A single turn carries every row of the set below to another of its rows. Some are shown first; where does it send the rows asked next?
Gediz: 12 7 2 -4 -15 3 4 2 -14 -3 -4 4 3 -5 -4 2 0 2 5 -9 -7 3 3 -3 4 11 10 -4 -13 -7 -7 -5 -5 -2 6 -9 14 -8 -3 4 -5 -12 -4 4 -12 0
Lodid: 6 5 5 -3 -2 14 2 -3 -7 4 -12 1 -1 3 4 1 9 9 -1 -12 2 6 4 -2 5 8 9 -5 2 -6 -8 -1 -6 -1 7 -2 11 -3 1 15 -7 -13 -2 3 -5 -8
ver: 6 -9 -3 -8 -3 12 -5 1 -9 -2 -10 5 2 -2 -1 0 6 9 9 5 2 11 6 -4 -9 -4 6 1 6 0 -6 -1 -4 5 1 -1 20 -5 -1 -1 11 -5 3 -4 -8 -5
vageb: 4 0 -6 2 -2 -6 0 -3 -6 -6 -5 6 0 -1 -5 4 7 -5 6 -1 3 8 1 2 4 5 12 -2 4 0 -4 -9 -1 3 -4 -8 21 -4 -3 4 9 -8 11 -6 -18 -3
muval: -2 -5 -2 -6 0 0 -3 0 -2 -9 -4 -1 7 -2 -9 -5 0 0 7 6 -3 6 5 0 -2 7 1 -5 1 -1 6 2 -3 0 -4 -1 9 -7 -1 4 4 -11 1 -7 -8 11
giz: 4 7 4 -1 -4 11 3 -5 -7 2 -8 2 0 -3 2 -3 9 9 -4 -8 3 5 10 -6 4 10 9 -2 6 -9 -5 1 -6 -3 9 -4 12 -4 -1 14 -5 -10 -1 3 -6 -8
zusal: -2 -2 -1 -9 6 3 1 9 -2 -11 -5 0 4 -1 1 4 2 5 0 4 10 10 -3 -3 0 2 4 -4 -5 0 -3 3 -4 -3 -4 -7 16 -3 -5 2 0 -6 -6 -7 -6 8
nem: 2 0 -9 -9 -5 3 3 3 -8 2 3 12 3 4 1 -2 5 -1 2 6 4 14 6 -12 -10 5 7 -3 5 -5 -7 -2 -4 -3 1 -8 27 -8 7 4 2 -2 0 -3 -15 -1
ter: 4 -2 -7 -5 -1 -1 0 -1 1 -2 -9 1 1 -2 3 3 7 -1 5 6 5 11 1 -2 -3 -8 11 -3 5 2 -5 -4 1 6 3 -6 8 -4 -7 -5 -1 -6 7 -5 -9 -1
Memul: 10 9 2 0 -10 2 4 -3 -16 -2 -10 3 -4 3 8 -10 3 -2 5 -4 -6 4 11 -9 -6 3 2 -8 3 0 -3 -2 -6 -2 8 1 3 -3 -9 2 -8 -2 0 -1 -3 1
buvav: 14 11 2 -1 -8 1 4 -1 -13 -2 -8 2 3 3 -2 3 0 -1 5 -9 -8 2 6 -5 6 8 11 -6 -11 -4 -8 -5 -1 -2 7 -9 15 -4 -1 8 -1 -11 -3 4 -12 -1
zemor: 7 -5 -3 -11 5 4 -1 -10 -6 -9 -10 5 6 0 7 1 -2 -8 0 -5 -1 5 10 5 0 9 4 -2 3 -10 -2 0 -5 1 7 -4 7 -5 0 -5 3 -2 0 -7 -3 2
Ves: 5 0 6 -5 -11 2 3 12 -16 0 -2 7 0 2 2 -4 2 1 4 -11 -4 1 2 0 -4 8 5 -4 6 -1 -9 -13 -10 -5 6 1 11 -12 0 9 -10 -10 -5 -2 -16 -1
nisa: 2 1 -2 -5 2 -5 -3 4 -3 -5 -1 -2 -8 0 -2 -2 9 -7 11 3 10 11 -1 -3 -3 -1 2 -1 3 -5 -6 -1 -1 5 8 -7 14 -4 -1 6 6 -10 -10 2 -7 5
gusu: 7 4 -11 -8 -8 4 1 -6 -7 2 -2 5 -3 6 11 -5 3 -3 3 7 7 11 5 -9 -13 9 7 -2 9 -4 -7 -1 -2 2 -3 -7 15 -6 3 6 2 -3 -1 -10 -11 2
pud: 12 9 2 -3 -7 3 5 -4 -15 1 -10 1 -1 7 8 -5 4 0 5 -4 -7 4 9 -5 -5 -4 4 -10 0 1 -7 -2 -5 0 9 -2 1 -5 -6 3 -10 -5 -2 0 -5 1
navo: 8 2 5 -4 -3 3 3 10 -14 1 -5 3 2 6 0 -5 5 1 1 -10 -8 1 2 -2 -4 5 5 -9 8 0 -8 -10 -11 -3 8 2 16 -9 2 10 -11 -9 -5 2 -14 0
Nav: 4 5 1 -3 -6 12 5 2 -10 4 -6 5 -1 -5 3 -2 8 11 -3 -12 5 6 6 -4 3 8 7 -1 3 -5 -5 -1 -5 -1 8 -2 6 -7 -3 12 -5 -13 -2 3 -3 -8
goruk: 3 1 7 -5 -10 3 0 14 -12 3 -5 2 1 2 3 -6 0 3 0 -10 -9 3 6 -1 -7 7 4 -7 7 0 -10 -12 -9 -3 6 1 15 -10 3 7 -9 -9 -3 -4 -15 1
bar: 0 4 -7 -5 0 2 -4 1 -6 -9 -11 2 0 -1 -6 -4 10 4 9 3 7 12 -1 0 -6 8 7 -6 1 4 2 -3 -5 6 -4 -7 19 1 0 8 0 -6 -10 -2 -9 12
kugi: -5 9 -4 -4 1 0 0 2 0 -5 -6 10 1 1 1 -3 5 2 18 5 6 9 -2 3 0 1 3 -6 3 3 -3 -6 -5 -5 7 -9 17 -2 1 6 9 -5 2 -4 -9 4
biton: 8 3 -10 -10 -6 9 0 -8 -1 4 -1 8 -4 3 5 -7 4 -2 5 8 7 12 -1 -10 -7 8 5 -3 3 -10 -4 0 -4 -1 3 -8 22 -7 5 4 -2 -4 1 0 -3 -1
kodo: 4 -8 -6 -3 -1 6 -7 -4 0 -8 -13 -2 1 -4 3 0 9 -3 6 1 5 16 -2 2 3 4 9 -4 10 -4 -6 -3 -6 6 -3 -3 12 -3 0 4 -2 -5 8 -4 -6 -1
kemi: 10 8 -3 -6 -10 3 8 -3 -20 -1 -8 1 -3 4 8 -7 3 -1 6 -9 -6 5 7 -7 -4 6 4 -12 0 -2 -8 -2 -7 1 7 -4 4 -2 -3 3 -10 -5 -1 1 0 3
zun: 0 -4 -3 -12 4 3 -1 -2 -13 -7 -5 11 5 6 -1 -4 1 -5 5 -5 2 -2 9 5 0 6 -3 0 0 -3 -3 -16 -2 -5 7 -6 18 -4 -4 -1 3 -5 6 -9 -14 0
gem: -5 -4 5 -10 1 -3 -6 -2 0 -6 0 3 -2 2 -7 -3 4 2 8 0 0 8 5 4 -3 8 1 -3 3 -3 4 -2 -1 -1 -7 1 8 -9 -3 7 5 -6 4 -9 -8 5
Toma: 3 4 0 -8 5 -4 4 2 -5 -5 2 3 -8 -1 2 1 4 -5 2 -1 9 4 -6 3 0 4 -4 -4 5 -1 1 1 2 -2 -2 -7 16 -5 -8 7 6 -13 -2 -10 -13 4
Laz: 9 8 2 -3 -15 1 2 -2 -12 -2 -5 0 0 -1 -5 2 -4 1 3 -6 -7 4 8 -5 5 7 9 -2 -13 -7 -7 -7 -2 -3 6 -10 16 -7 2 3 -6 -11 -3 5 -10 0
los: 2 7 0 -7 -5 9 8 -1 -12 6 -5 6 -2 0 5 -1 7 8 -1 -13 4 5 7 -7 3 10 8 -6 6 -6 -8 -2 -4 -1 11 -5 10 -3 2 13 -5 -11 -1 3 -5 -9
pigom: 9 8 -1 -8 -11 3 7 1 -15 -1 -4 3 1 -1 -2 1 0 1 6 -9 -6 2 4 -10 4 9 11 -7 -11 -6 -9 -5 -3 -1 10 -11 16 -3 1 4 -7 -12 -5 5 -10 -1
gapuv: 12 -1 -5 -6 -2 -3 -4 -6 -9 -2 -2 2 -3 2 -4 0 -1 3 7 3 2 3 0 0 -9 4 7 4 11 -1 -3 -13 -6 6 -3 -2 19 -10 0 1 11 -5 1 -5 -10 -2
fegak: -1 -3 -1 -8 2 1 -2 4 -7 -10 -10 7 1 -1 8 0 -3 -1 10 5 5 12 -1 4 6 2 -4 -6 0 3 -1 1 1 -7 -5 -5 15 -5 0 7 -1 -5 1 -9 -11 4
Bug: 8 10 0 -1 -12 3 4 -3 -17 0 -9 0 -6 5 6 -8 0 -1 2 -6 -7 4 12 -6 -6 2 1 -8 0 0 -1 -3 -6 1 4 0 3 -5 -5 1 -7 -6 1 -1 -2 3
vitem: 11 9 3 -2 -13 -1 3 -2 -11 -4 -7 3 2 -3 -4 1 -1 1 6 -4 -7 2 8 -9 4 9 12 -3 -13 -7 -7 -5 -1 -4 8 -9 16 -4 -2 2 -7 -7 -5 4 -12 -1
Far: 7 -7 -7 -2 2 -2 -1 4 -4 -6 -4 3 0 -2 -9 -5 10 -6 5 0 -1 9 -5 0 -4 1 7 -8 5 -1 -1 -9 -8 7 1 -4 25 -7 -8 -2 -1 -6 8 -1 -12 5
kitid: -1 -4 2 -11 1 -3 -5 -1 1 -4 1 -2 0 -2 -8 -6 5 3 8 2 0 9 6 1 -4 5 2 -3 -4 -6 -1 2 3 1 -3 -6 9 -7 -10 7 7 -11 3 -8 -8 7
Kogir: 10 8 -1 -2 -11 3 6 -2 -18 -3 -8 4 -2 1 8 -6 2 2 3 -7 -4 6 7 -3 -4 3 2 -7 0 0 -3 -1 -8 -3 5 0 -2 -6 -7 2 -7 -6 1 0 0 2
supe: 1 3 1 -5 2 -4 -3 -2 -1 -5 -5 8 -3 -3 4 3 7 -4 13 -3 0 16 1 5 -4 8 9 -7 6 -2 -2 6 -4 2 0 -1 15 -4 4 2 10 0 -7 -4 -8 5
vided: 3 7 3 -2 -6 13 4 -2 -7 5 -6 2 -2 -2 2 -3 6 9 -6 -11 2 7 10 -2 2 8 6 -4 4 -8 -5 1 -7 -2 10 -5 12 -6 1 13 -3 -14 2 3 -3 -6
rezo: 6 1 -10 -6 -10 4 -2 -1 -14 -4 -1 5 -3 7 1 -6 4 -9 8 5 3 14 4 -13 -4 8 3 -2 0 -7 -9 -3 -4 -3 -5 -6 25 -3 6 4 2 -3 1 -3 -11 2
Ses: 17 -1 -7 -9 -1 3 -6 -7 -6 -1 -4 1 1 -6 -4 -6 1 4 8 3 -3 8 -3 3 -7 5 5 0 7 -6 -6 -6 -5 5 1 -7 26 -8 -2 3 11 -9 4 -2 -10 1
fisit: 7 -4 -5 -7 -6 7 -4 -9 -14 -10 -9 0 2 -1 -3 2 6 3 10 7 2 12 4 -2 -5 -4 3 2 7 -3 -8 0 -9 -2 -3 -4 15 -4 3 -2 10 -5 5 -3 -7 1
goz: 4 1 2 -7 -8 2 6 8 -18 1 -4 6 2 4 4 -4 1 1 4 -11 -7 2 4 -4 -3 11 7 -11 8 -1 -10 -10 -11 -3 9 -2 12 -7 6 9 -11 -8 -5 -2 -14 0
buk: 4 1 8 -3 -8 2 0 10 -13 -1 -5 2 3 1 1 -8 4 2 2 -8 -6 1 5 -4 -5 9 6 -6 11 -1 -11 -11 -10 -5 8 0 16 -9 1 10 -12 -6 -5 -4 -18 -1
met: -5 -5 1 -6 0 3 -4 5 3 -5 -4 2 4 -2 -6 -5 0 2 9 4 0 3 4 -2 2 7 1 -2 1 -1 3 0 3 0 -2 -1 11 -6 -2 6 10 -14 3 -9 -8 3
lem: 4 -3 -4 -13 3 7 -1 -3 -12 -10 -7 5 11 0 -6 -2 5 -1 -3 -8 0 2 10 3 -3 11 4 -3 -5 -6 -3 -8 -4 0 2 -10 22 1 -6 -1 2 -8 -1 -7 -12 7
Daz: 5 -7 -3 -14 6 8 -3 -1 -6 -4 -8 -1 2 0 5 -4 3 -7 -3 -6 7 2 8 0 -2 5 0 4 5 -8 -5 -4 3 4 11 -3 10 -1 -5 -2 3 -12 -4 -8 -6 0
sirob: 6 -2 0 -2 7 -2 1 -2 -4 -10 -1 8 -4 1 3 0 -1 -2 5 1 2 8 -3 5 -1 10 2 -11 -3 -5 4 2 -4 5 -4 -7 19 -10 -8 8 3 -4 -3 -5 -4 6

gem -> muval
sirob -> zusal
biton -> nem
And these:
Laz -> vided
ter -> vageb
buvav -> Lodid
zun -> zemor
goz -> kemi
Gediz -> Nav
gapuv -> fisit
buk -> Memul
kugi -> supe

